(in the rows, 128 means zero)
One turn moves each row of this set onto another row. After a few examples, where does it send each row asked below?
suko: [124 128  90 163 144 122 114 118 155 132 155 132 133 147 151]
muz: [138 133  83 146 134 119 111 116 159 129 148 112 139 136 155]
Bitip: [146 120 106 138 134  97 105 132 160 129 148 107 143 133 158]
gim: [144 122 106 149 148  99 112 128 147 115 149 132 129 159 161]
gopi: [111 114 138 123 117 152 133 119 122 170 139 116 123 106 124]
nipo: [128 144 159 122 133  95 146 135 133 138 112 133 133 114  97]
suti: [128 121 151  95 139 112 116 130 107 130 132 158 152 100 119]
Sogi: [151 119 118  90 140 108 128 111  99 133 136 131 117 127 156]
zepe: [131 133 144  90 120 136 118 122 108 117 114 141 150  98 117]
memi: [123 130 166 114 145 107 122 124 102 137 142 160 132 122 111]
bep: [141 120 131  96 120 117 127 115 118 161 140 100 123 106 140]
Siz: [134 146 137 110 135 112 148 130 122 104  92 152 139 121 111]
garof: [127 126 108 167 140 131 119 124 147 113 141 139 126 166 150]
lolum: [123 134  94 165 136 129 118 116 159 139 153 118 129 145 145]
tusu: [135 129  84 151 145 116 112 118 155 127 153 128 137 141 157]
sugo: [129 121 108 150 116 127 108 131 170 134 140 100 145 124 145]
Lema: [123 144 171 119 131 127 132 112 100 132 130 143 117 135 104]
givuk: [127 146 157 105 114 144 127 110 107 119 113 130 129 119 107]
lun: [104 111 129 133 135 164 137 118 109 148 136 156 119 126 131]
nak: [117 124 110 168 122 149 117 127 162 124 135 120 134 145 140]
Gevog: [119 133 138 121 139 119 144 139 128 114 101 165 149 110 106]
Veger: [128 114 116 113 149 138 137 113  94 127 134 165 115 138 150]
reduf: [114 134 153 127 138 108 144 143 133 136 112 153 145 106  96]
Vupit: [139 152 149 112 130  97 148 128 125 118 101 132 130 124 106]
Vazul: [131 137  91 156 129 126 115 114 162 137 147 106 132 138 147]

Siz goes to Vupit
memi goes to suti
Now find these:
lolum goes to suko
Veger goes to Sogi
sugo goes to nak

One turn moves each row of this set onto another row. After a few examples, where does it send each row asked below?
mun: [116 126 110 116 119 123  93 153 160 155 119 127  90 110 138 136 125  85
 105 115 165 112 112 128 112 125 181 128 153 112 100]
geki: [146 150 158 127 104 162 146 107 144 125 121 140 128 115 122 151 131 171
 172 131 101 142 131 123 136 125 154 114 120 116 129]
Rugom: [107 143 165 150 113 142  88 130 110 141 112 150 119 109 125 119 133 153
 154 135 137 157 131 138 128 116 174 100 137 112 130]
neb: [123 142 108 113 101 142 141 121 143 155 100 121  94 144 169 170 113  93
 132 116 126 115 109 124 100 118 132 122 118 114  77]
Kipet: [123 137 112 114 116 148 128 140 138 160 108 136 101 142 166 175 107  85
 119 115 129 106 102 123 100 124 136 124 120 104  73]
lal: [145 129 113 100 111 144 153 121 162 147 124 113 116 145 158 161 119  86
 119 106 120 104 107 126 112 118 131 120 124 111  79]
Dig: [137 156 160 132  90 156 126 113 139 121 109 142 117 109 125 154 139 171
 170 143 108 142 132 122 141 125 153 121 112 117 129]
rop: [104 126 123 125 149 149 115 132 138 173 112 125 122 118 122 123 130  99
  98  99 146 143 128 139 127 122 164 107 174 120  82]
Nuzu: [141 129 124 105 108 140 113 150 161 140 121 128 113 133 154 163 118  76
 100 122 137  88 100 125 125 121 133 133 114 103  77]
zosef: [137 121 172 128 133 148 115 127 141 126 150 136 150 113 108 108 135 143
 140 116 128 140 125 142 143 118 175  98 150 105 130]
Fos: [115 124 105 118 136 133 117 143 155 164 124 125  97 115 140 140 115  88
 112 101 157 120 112 131  99 129 186 118 162 113  98]
vero: [124 146 117 112  84 128 110 135 147 140  95 122  92 134 165 166 126  85
 121 135 138 104 110 124 118 112 126 135 105 114  82]
Nika: [139 129 164 126 141 161 123 101 144 129 153 138 151 106 109 110 133 142
 130 115 132 136 131 132 159 114 168 104 126 118 128]
mutot: [114 123 130 118 140 143 101 142 152 156 120 123 128 112 117 115 140  93
  86 104 151 130 127 141 141 117 161 115 169 119  84]
Beto: [107 150 158 149 121 153  92 105 109 143 112 153 114 102 128 124 134 151
 149 136 140 152 136 126 143 113 169 108 111 127 128]
Ribig: [107 132 104 123 125 128 100 147 149 162 110 129  85 113 146 141 120  88
 114 112 162 119 113 128 101 127 182 125 155 115  99]
Fefo: [124 141 120 114 101 138 105 150 143 149 102 135  98 132 164 173 118  84
 112 128 140  97 103 122 113 123 131 134 110 106  78]
Vez: [126 142 168 132 116 148  83 116 134 121 134 144 131  95 114 111 143 142
 129 140 145 132 132 131 168 108 165 117 110 122 132]
zofe: [158 144 137 113  89 159 148 113 149 112 112 130 116 114 137 158 142 148
 170 150 116 128 126 111 135 126 135 134  99 108 111]
ril: [125 132 177 136 109 137  80 140 132 119 131 141 135 103 111 110 143 144
 137 138 141 138 129 142 153 111 172 109 136 109 134]
talal: [101 134 131 128 128 134  81 148 140 157 102 129 113 107 122 120 144  95
  89 119 157 134 129 136 140 116 160 121 162 119  86]
nipef: [153 145 163 121 104 158 141 110 157 114 130 131 137 111 116 145 139 167
 162 132 103 132 129 124 148 124 152 119 120 114 129]
midir: [162 142 137 113  89 158 149 113 151 111 119 130 117 114 138 158 142 150
 167 148 115 124 127 111 138 128 135 131 102 108 110]
kima: [119 131 160 141 137 155 124 120 116 147 130 144 136 118 121 119 123 152
 159 114 123 159 126 141 122 120 178  89 150 108 126]
pofi: [137 125 117 105 122 150 139 139 158 152 122 128 116 141 154 166 110  81
 110 107 127  97 102 125 111 125 135 123 125 100  73]
sazab: [147 152 167 127  90 152 122 118 152 111 116 136 126 107 118 147 145 167
 159 146 110 131 128 122 152 120 150 126 110 115 130]
lerav: [121 119 110 111 130 130 108 148 166 153 129 120 100 114 135 133 121  82
 102 103 159 111 110 131 112 126 183 124 160 110  98]
Bimis: [ 93 136 123 135 134 140  94 140 126 173  95 131 106 113 130 127 133 102
 101 111 150 150 128 136 123 120 161 113 165 121  83]
zazev: [119 141 152 139 144 166 133  91 117 152 132 147 133 111 122 121 123 152
 149 114 129 155 135 128 135 117 172  94 127 123 121]
saz: [159 144 136 113  89 157 149 110 149 113 116 132 115 114 139 159 142 150
 171 149 114 129 127 111 133 126 136 131 100 109 110]
kabu: [143 131 123  99  93 132 123 136 174 130 118 111 114 136 153 156 130  82
 109 123 133  90 106 126 131 113 127 134 114 111  83]
nore: [160 141 137 113  91 162 151 112 151 112 117 130 118 115 138 158 139 152
 170 145 114 127 127 111 134 126 136 129 102 107 110]

zosef goes to kima
lal goes to neb
zazev goes to Beto
Now find these:
sazab goes to nipef
lerav goes to Fos
Kipet goes to Fefo
talal goes to mutot

One turn moves each row of this set onto another row. After a few examples, where does it send each row asked below?
sut: [138 123 126 135 122 128 125 118 125 135 131 135 139 143  94 129  90  82]
geges: [134 154 114 115 115 133 102 135 128  96 143 142  84 156 111 147  92 131]
pof: [141 153  84 136 160 112 130 179 127 106 109 115 133 101 120 140 111 126]
giso: [122 148 104  98 111 135 130 163 177 109  92 107 123 123 113 144 119 119]
Pureg: [123 170 117 103 107 114 134 151 171  88 135 102 138 140 116 142  97 116]
lozu: [147 126 112 127 163 142 131 154 119 142 129 129 117 120 148 127 145 130]
Pogom: [123 118 137 108 135  87 111 116 110 127 146 113 125 153  97 141 108 141]
zada: [157 151 136  76 123 101 100 141 144 108 114 108 125 164 115 150  91 126]
soz: [124 125 127 121 131 105 106 117 108 150 150 119 125 155  99 147 115 148]
kip: [126 142 125 137 116 136 130 163 120 146 126 126 132 143 138 161 152 125]
dav: [114 136 119 122 108 121 118 100 142 160 132 135 130 143 115 146 108 106]
Narub: [136 127 125 118 143  85 122 145 155 105 143 104 126 114 113  95  87 120]
Nela: [134 140 112 127 135 102 138 118 127 112 121 103 103 110 131  89  93 129]
Dubad: [114 155 116 118 116 101 154 124 156 158 120 108 133 132 107 123 132 108]
safo: [116 140 113 127 154 111 139 136 131 129 136 144 159 120 100 108 115 148]
vif: [102 150 108 120 151 104 133 144 150 126 135 132 159 117  96 104  98 133]
Pepam: [125 156  92 114 135 129 135 153 147 133  86 106 118 168 141 154 130 109]
gedav: [138 143 137 118 112 155 131 154 137 104  82  97 119 129 106 143 112 131]
nitag: [142 163  97 126 149 126 124 153 140 109  87 115 115 172 137 156 130 107]
kured: [154 158 142 107 148  85 115 181 141 100 137 116 116 116 126 111 117 129]
kopu: [159 151  92 142 166 114 112 177 118 115 120 114 131 113 137 129 113 123]
rar: [168 150 139 119 138 129  88 147 139 102 142 117  95 158 120 159 102 126]
Rok: [178 151 119 127 139 110 107 134 112 128 169 118 119 149 124 146 123 112]
vimiz: [155 151 129  86 113  96 115 126 139 120 100 118 126 169 121 161  94 121]
Tiri: [144 116 110  99 149 134 138 173 120 124 113 144 102 134 124 114 135 108]

sut goes to Tiri
nitag goes to Pogom
vif goes to Pepam
Now find these:
Pureg goes to Dubad
Narub goes to giso

One turn moves each row of this set onto another row. After a few examples, where does it send each row asked below?
piba: [104 102  97 131 138 123 150  97 122 145 106 124 150 118 149 123 121 145
 113 109 161 137]
Visel: [121 122 113 128 154 139 108 110 132 139 103 152 151 157 114 164 131 124
 146 120 140 148]
dut: [129 129 119 146  96 132 163  77 116 131 101 142 103 132 134 119 117 103
 141 127 116 124]
dosat: [ 92 116 110 109 108 139 106 133 115 131 120 121 156 136 110 149 114 144
 101 117 156 105]
neda: [126 131 113 137  97 140 136 149 140 112 142 127 108 131 122 121 126 130
 116 123  71 121]
Zilog: [121 127 121 139 115 132 142 157 152 116 157 123 113 134 120 124 131 128
 120 120  79 149]
vuguv: [122 139 110 190 135 123 139 127 125 119 121 109 148 145 107 125 132 135
 130 157 119 121]
sorob: [115 112 114 116 150 111 135  90 123 146 101 134 129 111 159  93 134 136
 121 105 130 124]
tuti: [137 111 111 113 137 145 127 136 109 140 164 130 135 100 104 128 123 153
 117 107 143 145]
gid: [142 104 118 128 124 143 131 122  90 142 148 145 136 106 107 132 121 148
 140 107 144 153]
Kikar: [119 131 113 129 123 122 181 130 141 132 111 136  94 100 137 153  94 131
 123 122 143 131]
nov: [ 98 118 120 112 116 119 168 124 143 136 111 118  96 111 146 156 105 139
 113 112 145 138]
lak: [129 115 143 152  98 119 122  88 129 125 137 113 116 139 134 112 134 137
 151 151 123 161]
Paz: [139 121 126 133 141  95 132  85 140  99 130 139 156 123 116 125 113 119
  97 134 125 137]
vozug: [128  89 125 127 131 157 119 145 112 105 120 120  82 121 148 116 129 137
 133 121 143 110]
pilir: [121 145 119 123 104 130 134 103  95 130  94 148 130 128 127 154 114 119
  94 133 129  84]
samet: [ 85 160 111 109 119 127 122 155 126 120 122 106  98 136 150 134 142 121
 138 135 122 114]
gavu: [149 124 133 128 144  98 140  97 151 102 126 153 130 121 125 117 115 121
 108 137 125 159]
Moz: [119 119 113 115 145 112 134  92 120 152  97 125 126 120 151  93 132 141
 118  94 126 130]
lezu: [135 175 114 112 138 128 119 144 116 125 104 126 120 118  89 152 111 127
 113 135 130 135]
Bedi: [123 128 121 126 165 145  94 107 123 132 103 147 145 152 112 156 129 131
 146 121 145 148]
kino: [126 178 125 114 123 129 114 141 118 113 116 119 113 137  93 143 124 119
 126 151 142 146]
bulo: [132 149 120 154 139 125 127 116 119  88 112 119 139 147 134 126 135 119
 102 165 107 109]
tafa: [126 144 109 190 134 124 132 126 132 119 113 111 151 151 117 117 141 124
 123 149 112 126]
sima: [ 96 160 108 122 123 135 145 131 146 133 139 124 110 137 150 152 138 124
 134 152 139  88]
Fanek: [100 160 122 117 120 140 145 132 143 130 150 123 119 131 156 140 140 120
 131 154 139  91]
zifan: [129  86 124 133 132 162 131 151 110 115 132 116  89 128 149 117 135 143
 138 125 137 109]
sifo: [116  90 102 137 120 164 146 126 116 121 124 125  97 135 151 126 120 139
 151  99 103 125]
zal: [ 98 107 135 122 110 115  93 140 121 119 148  86 127 146 122 133 133 135
 137 121 127 145]
toziz: [129 133 116 135 145 137 100  96 108 122 141 150 155 133 115 137 136 144
 151 153 151 151]

gid goes to Paz
lezu goes to Zilog
bulo goes to samet
Now find these:
dosat goes to lak
Visel goes to vuguv
zifan goes to sorob

